(in the rows, 128 means zero)
Each named turn below is shown by a few rows before and after it. Which turns, in which order, take the first row of each later pair to the second? The first pair is answered.
K:
[124 119 121 131 128 154 145 131 148  56 101 125 112 132 146 106 146 130
 121 172 149 134 122 151 151 150 112 106] -> [125 110 137 110 133 134 140 150 128  70 109 129 119 140 131 103 148 126
 137 172 162 130 131 145 135 169 102  92]
[120 148  79 144 109 108 105 174 164 100 123 109 122 113 111 122 166 163
 102 131 165  87 109 130 127 128 104 116] -> [128 115 111 111 120  81 122 148 104 135 161 118 159 114 106 100 136 121
 118 119 177 109 135 135  67 168 103  96]
[136 115 148 112 161 127 121 116 106 116 133 104 122 150 109 127 119 108
 134 108 123 140 127 137 125 137 139 146] -> [134 130 138 129 162 136 111 116 121 102 130 102 112 143 117 132 118 117
 125 113 112 139 117 143 145 124 140 152]
[138 142 138 145 109 150 117 131 158 145 121 127 136 127 109 125 124 137
 120 155 135 111 132 142 111 120 127 109] -> [138 134 142 139 114 144 122 136 149 156 125 134 143 126 106 116 125 134
 126 156 143 114 136 138 102 127 122 106]
G:
[128 140 129 154 125 154 129  97 159 118 120 138 146 120 128 112 108 128
 106 141 122 128 139 145 141 127 123 139] -> [131 141 130 154 116 150 129  99 163 120 120 147 146 125 124 115 112 123
 110 147 128 128 144 150 132 136 122 134]
[121 144 153 111 148 131 156 160  80 120 118 122 102 129 129 154 134 133
 143 139 136 153 128 109 147 111 126 119] -> [124 139 154 111 150 132 159 159  69 126 117 126 102 129 131 153 133 129
 147 143 137 156 131 109 146 106 125 121]
[131 145 100 146 130 120 117 151 154 133 125 109 120 120 116 108 145 149
 120 125 144 102 104 111 160 120 147 112] -> [130 150  99 156 133 124 132 119 140 118 130 104 121 122 137 112 129 147
 118 124 134 119 104 112 174 114 158 131]
[148 102 144 134 143 115 174 103  58 130 129 115 114  88 154 159  89 147
 128  83  61 179 158 139 153  78 118 136] -> [173  94 161 125 135 115 153  89  50 159 133 142 132  94 139 159  77 126
 134 120  80 181 166 155 107  87 105 118]
V:
[ 99 136 134 141 161 125 173 162 135 130 129 111 107  94 161 114 133 133
 123 110  86 154 123 104 158 121 148 120] -> [124 141 161 160 152 149 162 137 137 155 140 135 114  80 162 124 122 128
 125 146  91 160 143 124 118 118 147 106]
[152 166 168 107 148 143 138 103  61 126 119 114  82 163 151 187 110 118
 167 150  96 153 110 132 152  94 122 165] -> [108 147 150  99 156  90 173 186 101 132 131  77  90 146 142 141 156 137
 167  79 110 129 115  88 191 122 131 136]
[122  93 180  98 139 101 173 146  66 174 173 131 127 118 124 125 130  96
 160 111 126 139 153 110  71 151 138 103] -> [142 109 167  88 145 121 156 100  37 151 160 142 120 151 134 149 102  91
 166 142 121 156 140 125  80 133 132 136]
[ 69 167 110 122 147 133 126 151 114 127  99 113 130 116 135 116 131 132
 156 145 143 149 117  90 119 155 100 124] -> [ 81 160 127 125 141 142 127 144 113 147 102 126 135  99 134 116 128 131
 155 156 139 150 132  99  99 146  98 114]
Pairs:
(2 to 3 turns a pair)
[122 117 186 155 116 127 130 155 129 180 140 170 146  91 117 119 142 115
 128 139 136 122 155 126  61 163 122  78] -> [138 166 131 178 119 175  87 115 158 102  90 159  92 131 136 178 137 144
 109 187 114 124 116 142 138 100 133 143]  K, K, V
[115 153 104 157 116 167 103 118 127  92 124 142  76 148 119 123 149 192
 113 101 127 137 113 162 180 107 115 140] -> [107 141 116 175 117 167 129 122 131 113 142 139  82 119 133 114 144 187
 107  67 116 146 128 155 179 124 131 126]  V, G
[ 98 103 133  99 150  88 143 174 115 136 178 109 168 126 116  49 146 119
  97  71 112 137 138 119 136 149 121  98] -> [123 106 174 133 127 114 128 149 125 175 178 150 175  89 108  72 131 100
  86 118 117 142 158 149  88 137 111  71]  G, V, G
[137 132 131 152 131 105 129  96 116 122 158 108 134 128 142 118 102 116
  98 122 121 139 125 116 135 126 152 125] -> [128 120 127 137 136  88 130 123 119 130 154 102 138 129 128 101 120 119
  98 106 132 131 126 105 129 143 143 116]  G, V, V
[147 104 124 123 121 133 118  63 113 124 141 146 159 149 129 117  91 106
 114 157 136 151 131 157  87 138 127 127] -> [108 101  90 155 124 112 146 105 170 111 152 121 160 115 133  91 126 139
  84  95 120 128 121 129 141 145 146 120]  V, V, K
[106  83 136 116 126 136 195  94  94 126 149 113  99 108 149 132  99 147
 182 108 134 167 130 147 150 140 127 155] -> [125  97 131 127 124 151 177  72 107 119 133 120  87 112 151 159  95 150
 174 141 129 165 121 157 148 114 127 163]  K, G
[139 140 123 131 114 147  98 149 140 110 105 143 113 167  90 152 135 126
 142 174 144 118 116 138 132 109 119 137] -> [139 113 156 138 106 126 133 123 121 153 149 153 155 134 104 117 115  93
 138 139 148 134 142 134  84 146 125 103]  V, V, K
[147 111 145 126 139 135 131  92  92 155 136 136 153 124 126 120 108  94
 130 143 123 148 141 153  85 145 133 124] -> [155 116 124  97 136 134  99  99  89 127 117 129 137 163 114 130 123  98
 140 164 133 136 121 161 101 135 117 149]  G, V
